Each row of X is roughly a mix of the hidden directions of one of 3 groups.
X (77 x 10):
[[-33.9  15.7  13.4   7.7  25.0   5.0  16.0  -6.9 -29.8   1.3]
 [ 31.2 -18.8  -9.0  16.5   4.5  -6.7 -15.1 -13.8  31.4  18.4]
 [ 15.6 -13.6  19.8 -16.8   1.5 -19.1  26.8 -18.6  19.6  23.8]
 [ 32.0 -28.0  -0.2   0.9 -17.1  14.6  24.5 -16.9  -5.8 -15.7]
 [-14.6   7.7  29.4  15.5 -15.8  -9.6   8.9 -31.9  -6.6 -24.9]
 [ 44.5 -14.6   5.6  22.5 -13.2 -18.0   4.8   4.3 -14.5  -0.6]
 [-45.6  11.9  -7.6 -24.6   5.9  14.4  -1.0   0.2  17.4  -7.4]
 [ -4.9 -25.1 -24.6   6.7   3.6   9.3  17.9   8.0  40.4   8.1]
 [ 44.7 -23.8 -10.0   3.8  -1.8  -6.3 -18.3  -9.6  15.7   9.3]
 [-35.5  33.2   5.5  -5.2  18.7 -10.9 -20.9   5.0  -6.0   9.7]
 [ -6.4  32.2  24.8   1.3  -9.6 -19.8 -19.3  -7.9 -28.6  -7.5]
 [ -3.4 -31.4 -23.1  -6.8  -4.6   0.3  14.7  22.2  32.8  -9.8]
 [ -8.3 -28.6 -20.6 -12.1  23.0  16.4   4.9  11.0  31.2  10.5]
 [ 42.7   4.3  -7.1 -15.0 -32.9   6.7  -2.7   8.4 -11.2  -5.8]
 [-45.6  17.4  -5.0 -20.8  10.7  16.9  -3.8  -5.8  13.9   0.3]
 [ 40.9  -0.5   6.6 -12.3 -36.1   6.1   6.6   2.1 -15.0  -2.2]
 [ 39.5 -27.1  -3.6   1.9 -21.6  12.7  19.9  -5.1   1.9 -10.9]
 [ 48.2 -22.8   4.7  12.5   5.0  -4.8  -0.8   2.6 -18.7   7.8]
 [-35.8  23.7  -5.6  -1.4  19.4 -14.9 -25.4  13.1   5.0  12.8]
 [-16.7  13.1  16.6  13.7 -31.3  -2.2  -4.5 -15.5   0.9 -36.3]
 [-37.2  29.1   6.1  -2.8  16.6 -14.6 -20.8   8.3  -2.0  14.4]
 [ 26.2 -18.2  16.9   6.8  11.4 -16.2   7.4 -33.7  12.8  19.7]
 [ 25.6 -32.9   1.4   2.3 -23.2   8.5  24.1 -20.1  -6.5 -10.2]
 [ 40.1  -7.8   3.0 -16.7  -8.3 -11.3 -24.5  -8.6  22.6  12.0]
 [-34.3 -17.3 -14.9  17.4  30.3  -7.1  -2.6  -2.2  22.2   2.1]
 [-19.5  37.6  -6.1 -10.2   9.5 -10.7 -30.5  17.8  -2.8   9.4]
 [ 35.0 -32.7  -2.8   7.4 -16.4  12.4  22.7  -4.9   7.6 -10.1]
 [ 22.3  19.5  -3.3 -21.4 -35.9  -5.9 -17.2  10.1 -19.3   6.6]
 [-39.7  23.3  11.2  -5.5  -4.7   6.2  15.2   9.5 -22.1 -18.3]
 [-43.9  26.1  10.4   4.8  -7.0   6.7   9.1   5.8 -11.8 -19.7]
 [-13.5  10.6  -7.0  -4.3 -21.6  12.1  -7.0  18.0 -27.8 -36.9]
 [ 41.8  -7.4  10.3  25.5 -11.9 -21.4   0.1   0.7 -18.0   2.1]
 [-12.3 -28.1 -21.8 -26.4   8.5  18.7   9.3  17.6  21.3 -10.1]
 [-37.3  -1.4  -9.5  14.1  35.5  -6.9  -7.9   4.0  20.0   4.3]
 [ -5.8 -16.5 -22.7  14.7   2.8  15.0  17.5  17.8 -35.0 -19.0]
 [-46.0  13.6  -8.4 -19.7  -6.9   4.5   1.8   5.1  20.3 -14.6]
 [ 46.0 -14.6   5.4  25.6  -6.5 -12.9   4.4  -0.4 -13.1   8.0]
 [ 33.2 -32.3  -7.3   3.9 -17.4  12.4  21.5 -12.0   1.8 -14.3]
 [ 46.1 -15.0   7.8  22.2  -4.9 -15.8   0.4   2.4 -16.3   5.9]
 [ -8.4  14.1 -22.0 -20.8   9.3  11.3 -15.4  37.2   9.9  19.1]
 [-31.5  30.8  -6.0  -5.4  16.5 -13.6 -27.1  13.2   0.8  10.6]
 [  3.2   1.6  13.4  -3.0  42.2  -3.5   0.9 -15.8 -21.1  28.2]
 [-12.8  10.1 -21.0 -16.8  14.3   8.8  -1.1  35.2  16.1  26.7]
 [-34.1  11.9   2.5  -5.8   5.5   9.7  23.6  14.2 -33.3 -12.0]
 [ 11.2 -35.5 -24.6  -7.7  -0.8  17.6  21.1  13.8  21.5  -4.6]
 [-30.7  30.4   1.7  -3.1  14.9 -14.3 -25.5  16.8   2.2  15.2]
 [ 19.8 -13.6  19.4   2.8  24.6 -10.0   7.4 -30.4 -27.3   9.8]
 [ 22.0 -30.7   2.1  12.0  17.7  -5.4  24.8 -19.6 -23.0   5.5]
 [-36.6  14.1   6.3 -16.7   7.6   3.8  32.2  16.7 -13.8   7.0]
 [-41.5  17.1   0.6   8.0 -13.4   9.6  16.2  11.9 -11.8 -24.2]
 [ -5.9  36.8  22.3   5.7  -0.1  -1.4 -13.9 -21.8 -29.3   6.2]
 [ 28.7 -35.1 -13.4  17.0  19.4  -2.7  13.6  -9.6  -1.7  17.2]
 [  7.7 -10.0  15.3   8.7  10.7  -2.0   8.3 -23.1 -44.9 -16.5]
 [ -6.4   4.3   8.9  14.6   5.4   6.5  -7.8 -13.8 -45.3 -27.5]
 [-34.7  21.1  -8.2   0.6  18.0 -15.8 -26.0  15.7   8.7  13.8]
 [ 21.9 -39.9  -2.7  13.4  -4.6  11.7  26.5  -9.4  13.3  -9.8]
 [-37.9  30.4  10.2  -4.0  19.6 -11.7 -17.7   2.7  -6.1  11.0]
 [ 33.8 -16.5  17.0  -0.2  10.1 -10.2  -6.7 -30.1 -24.8  -2.5]
 [ 38.8 -18.9  10.8  -1.4 -22.3  14.0  23.9  -9.3  -7.4  -9.9]
 [ -3.1   0.2 -31.3 -14.4 -12.8  12.3  -3.5  42.0  14.1   0.4]
 [ -0.2 -24.9 -22.4  -2.2  19.3  27.3  14.1  -0.3  28.2  15.7]
 [ 29.2 -33.0  -2.0   5.1 -14.8  12.8  25.7 -15.8  -0.2 -14.7]
 [-15.5  40.6  16.8   4.0 -16.7  -1.7  -3.9 -19.6 -24.2  -5.5]
 [ 24.0 -38.3 -18.2   8.8  10.0   4.2  11.8  12.4  22.6  10.3]
 [ 13.8  13.9  -7.7 -12.3   7.7   0.2 -40.0  10.5  25.2  22.0]
 [-42.5  11.2  -5.3   6.9   1.2  11.7  26.7  18.0 -14.0 -10.3]
 [ 32.3 -31.3   2.2   4.4 -17.8  12.6  25.6 -13.6  -0.7 -11.2]
 [ 36.9  -9.0  14.1 -18.0 -16.1  -9.4 -17.0 -16.5 -17.1 -17.7]
 [-32.0  35.5   6.7  -6.7  18.0 -10.6 -21.6   7.5  -6.5  10.6]
 [  3.9  27.2  26.2   1.8   8.0  -8.5 -22.3 -14.7 -33.8   6.8]
 [ 30.2  27.2  27.2 -14.3 -18.4   9.5   4.3   6.6 -19.8  -0.1]
 [ -2.3  11.8  40.0  -5.0  -5.7 -15.7   2.4 -36.2  -6.7  -8.6]
 [  1.9 -30.4 -24.7   3.3  -4.3   3.9  19.4  15.3  35.8  -0.8]
 [ 45.3  -9.1  11.7  21.7  -2.8 -14.1  -2.2  -1.8 -21.5   7.9]
 [-43.6   9.4 -10.9 -21.0  -9.8   6.3   5.7   6.3  20.8 -17.2]
 [ 46.7 -10.2   8.1  23.5  -1.5  -7.9   1.9  -5.2 -19.3  10.7]
 [  6.0  15.0  24.6   1.2  -5.4 -34.8 -24.6   6.8 -25.3  -9.0]]

Here is one row from each group, named. Which group is each of the other rows in?
[ 28.4 -37.5  -1.2   9.3 -14.2  10.6  25.4 -10.1   6.3  -8.8] => Z
[-27.8  13.5 -15.8 -12.2 -13.5   7.1  10.4  33.5  25.4   4.2] => L
[ 18.1 -37.9 -16.1  -1.7  23.9  12.9   3.9   9.3  19.5  15.4] => H

[ -2.9  32.0  24.9  -1.1  -5.8 -11.9 -17.3 -11.5 -34.5  -5.4] => H
[ 44.6 -10.6   6.8  26.1   4.1  -7.0   1.0  -7.0 -15.4  17.3] => H
[  0.6  34.4  22.5  12.9   1.7  -5.4 -14.2 -22.8 -27.4  11.3] => H
[ 42.6  -1.8  -0.5 -11.9 -36.6   4.2   2.1   9.6  -8.1   0.5] => Z
